[[-0.61  0.35 -0.59 -0.48]
 [ 4.10 -0.12  2.26 -4.27]
 [-0.44  0.40 -0.45 -0.46]
 [ 7.01  3.25  5.75  0.87]
 [-3.63  2.66 -0.17 -5.07]]
|
[[-0.61  0.35]
 [ 4.10 -0.12]
 [-0.44  0.40]]

[[-0.78  0.09  3.54 -1.24  4.71]
 [-2.41  0.31 -1.66  1.50 -3.86]
 [-3.98  2.56  2.98 -0.89  1.04]
 [ 5.38 -0.80  0.62 -1.08  5.08]
 [ 1.59 -0.79  1.12 -0.82  2.83]]
|
[[-0.78  0.09]
 [-2.41  0.31]
 [-3.98  2.56]]

[[ 2.03 -3.95  0.80  1.73  0.66]
 [ 2.21 -0.43 -6.40 -2.00 -0.15]
 [ 1.97 -1.51  2.68 -1.33  0.47]
 [-1.20 -1.48  3.91  2.48  2.40]]
|
[[ 2.03 -3.95]
 [ 2.21 -0.43]
 [ 1.97 -1.51]]

[[-4.18 -1.10  0.04]
 [-1.30  4.13 -4.01]
 [-6.07  3.84 -2.34]
 [-4.49  4.59 -3.97]]
|
[[-4.18 -1.10]
 [-1.30  4.13]
 [-6.07  3.84]]

[[ 0.00  1.79  5.34]
 [ 2.85 -0.20  1.51]
 [ 2.85  0.89 -1.11]]
|
[[ 0.00  1.79]
 [ 2.85 -0.20]
 [ 2.85  0.89]]

[[ 3.62  0.74]
 [ 1.46  2.32]
 [-6.81 -1.91]
 [-3.45  3.02]]
|
[[ 3.62  0.74]
 [ 1.46  2.32]
 [-6.81 -1.91]]
---
[[ 0.23 -0.03 -2.81 -0.18  0.52  0.20 -0.17 -0.17  0.38  0.71 -0.26  0.48
  -0.65]
 [-0.09  0.68  3.12  0.85 -1.10 -0.40  0.02  0.35 -0.88 -1.59  0.46 -0.85
   2.35]
 [ 0.28  0.77 -2.08  0.48  0.00  0.00 -0.25  0.08  0.05 -0.61 -0.28  0.07
   0.74]
 [-0.42 -0.95  0.11 -1.29  1.24  0.38  0.40 -0.21  1.31  0.78 -0.79  0.66
  -3.85]
 [ 0.83  1.40 -5.80  1.07 -0.09  0.02 -0.72  0.01 -0.24 -0.28 -0.18  0.27
   2.27]]
|
[[-0.65  2.35  0.74 -3.85  2.27]
 [ 0.48 -0.85  0.07  0.66  0.27]
 [-0.26  0.46 -0.28 -0.79 -0.18]
 [ 0.71 -1.59 -0.61  0.78 -0.28]
 [ 0.38 -0.88  0.05  1.31 -0.24]
 [-0.17  0.35  0.08 -0.21  0.01]
 [-0.17  0.02 -0.25  0.40 -0.72]
 [ 0.20 -0.40  0.00  0.38  0.02]
 [ 0.52 -1.10  0.00  1.24 -0.09]
 [-0.18  0.85  0.48 -1.29  1.07]
 [-2.81  3.12 -2.08  0.11 -5.80]
 [-0.03  0.68  0.77 -0.95  1.40]
 [ 0.23 -0.09  0.28 -0.42  0.83]]

[[-0.58 -1.43  0.54]
 [ 1.09  2.24 -0.04]
 [ 0.00  4.83  1.07]
 [-0.76  2.91  1.20]
 [ 0.46  2.26  0.23]
 [-0.97 -4.63  0.25]
 [ 0.68  6.40  1.36]
 [-1.31 -5.88  0.32]
 [ 1.55 -2.39 -1.33]]
|
[[ 0.54 -0.04  1.07  1.20  0.23  0.25  1.36  0.32 -1.33]
 [-1.43  2.24  4.83  2.91  2.26 -4.63  6.40 -5.88 -2.39]
 [-0.58  1.09  0.00 -0.76  0.46 -0.97  0.68 -1.31  1.55]]

[[ 1.01 -0.56 -0.04 -0.61 -0.33 -0.62  0.91]
 [-0.55  1.78  0.28  1.57  0.63  1.31 -0.59]
 [-0.36 -0.31  0.14  1.22 -1.31  0.42  0.67]
 [ 2.16  0.41  0.51 -0.61 -5.13 -0.60  1.33]
 [ 1.18 -1.16 -0.40 -1.58  2.56 -1.18  0.82]
 [ 1.20  1.41  0.53  0.35 -3.33  0.32  0.45]
 [ 1.81 -0.21  0.32 -0.63 -3.94 -0.72  1.39]]
|
[[ 0.91 -0.59  0.67  1.33  0.82  0.45  1.39]
 [-0.62  1.31  0.42 -0.60 -1.18  0.32 -0.72]
 [-0.33  0.63 -1.31 -5.13  2.56 -3.33 -3.94]
 [-0.61  1.57  1.22 -0.61 -1.58  0.35 -0.63]
 [-0.04  0.28  0.14  0.51 -0.40  0.53  0.32]
 [-0.56  1.78 -0.31  0.41 -1.16  1.41 -0.21]
 [ 1.01 -0.55 -0.36  2.16  1.18  1.20  1.81]]

[[-0.78 -0.35  1.14  1.11 -1.13  1.40 -0.88 -4.25]
 [-0.56 -0.62 -1.52  4.07  1.85  0.29  2.68 -1.35]
 [-0.65  1.05 -1.08 -5.87 -0.51 -1.40  6.05 -0.21]]
|
[[-4.25 -1.35 -0.21]
 [-0.88  2.68  6.05]
 [ 1.40  0.29 -1.40]
 [-1.13  1.85 -0.51]
 [ 1.11  4.07 -5.87]
 [ 1.14 -1.52 -1.08]
 [-0.35 -0.62  1.05]
 [-0.78 -0.56 -0.65]]

[[-4.24 -1.63  6.07 -1.10 -3.88 -3.64 -1.99  1.07 -6.34  0.96 -1.43 -5.60]
 [-2.04  1.83  2.45 -0.89 -0.79 -1.72  0.72  0.30 -1.36 -1.80  0.53  1.64]
 [-1.10  5.47 -0.29  2.34 -2.72 -1.18 -1.19 -4.44  1.57 -2.10 -2.44  2.39]
 [ 0.32  1.71 -2.15  1.96 -1.19 -0.39 -0.50 -2.29  2.03 -0.73 -1.98  1.48]
 [ 0.31 -4.51 -1.18  1.09 -3.89 -0.91 -3.95 -1.79 -0.67  3.43 -4.29 -5.78]
 [ 0.79  3.75 -1.49 -0.42  2.44  0.22  2.45 -1.12  3.28 -2.99  1.66  6.71]
 [-0.10 -2.11 -1.07 -0.04 -1.67 -2.47 -1.32 -2.09  0.73  0.61 -2.86 -0.02]]
|
[[-5.60  1.64  2.39  1.48 -5.78  6.71 -0.02]
 [-1.43  0.53 -2.44 -1.98 -4.29  1.66 -2.86]
 [ 0.96 -1.80 -2.10 -0.73  3.43 -2.99  0.61]
 [-6.34 -1.36  1.57  2.03 -0.67  3.28  0.73]
 [ 1.07  0.30 -4.44 -2.29 -1.79 -1.12 -2.09]
 [-1.99  0.72 -1.19 -0.50 -3.95  2.45 -1.32]
 [-3.64 -1.72 -1.18 -0.39 -0.91  0.22 -2.47]
 [-3.88 -0.79 -2.72 -1.19 -3.89  2.44 -1.67]
 [-1.10 -0.89  2.34  1.96  1.09 -0.42 -0.04]
 [ 6.07  2.45 -0.29 -2.15 -1.18 -1.49 -1.07]
 [-1.63  1.83  5.47  1.71 -4.51  3.75 -2.11]
 [-4.24 -2.04 -1.10  0.32  0.31  0.79 -0.10]]

[[-1.89 -2.75 -1.03 -4.73  3.00 -2.42 -1.10  6.32]
 [-1.02 -1.98 -0.47  0.32 -1.12  1.33 -2.78 -2.90]
 [ 3.75 -0.06  1.42 -3.09  3.12 -0.83  0.15  3.97]]
|
[[ 6.32 -2.90  3.97]
 [-1.10 -2.78  0.15]
 [-2.42  1.33 -0.83]
 [ 3.00 -1.12  3.12]
 [-4.73  0.32 -3.09]
 [-1.03 -0.47  1.42]
 [-2.75 -1.98 -0.06]
 [-1.89 -1.02  3.75]]
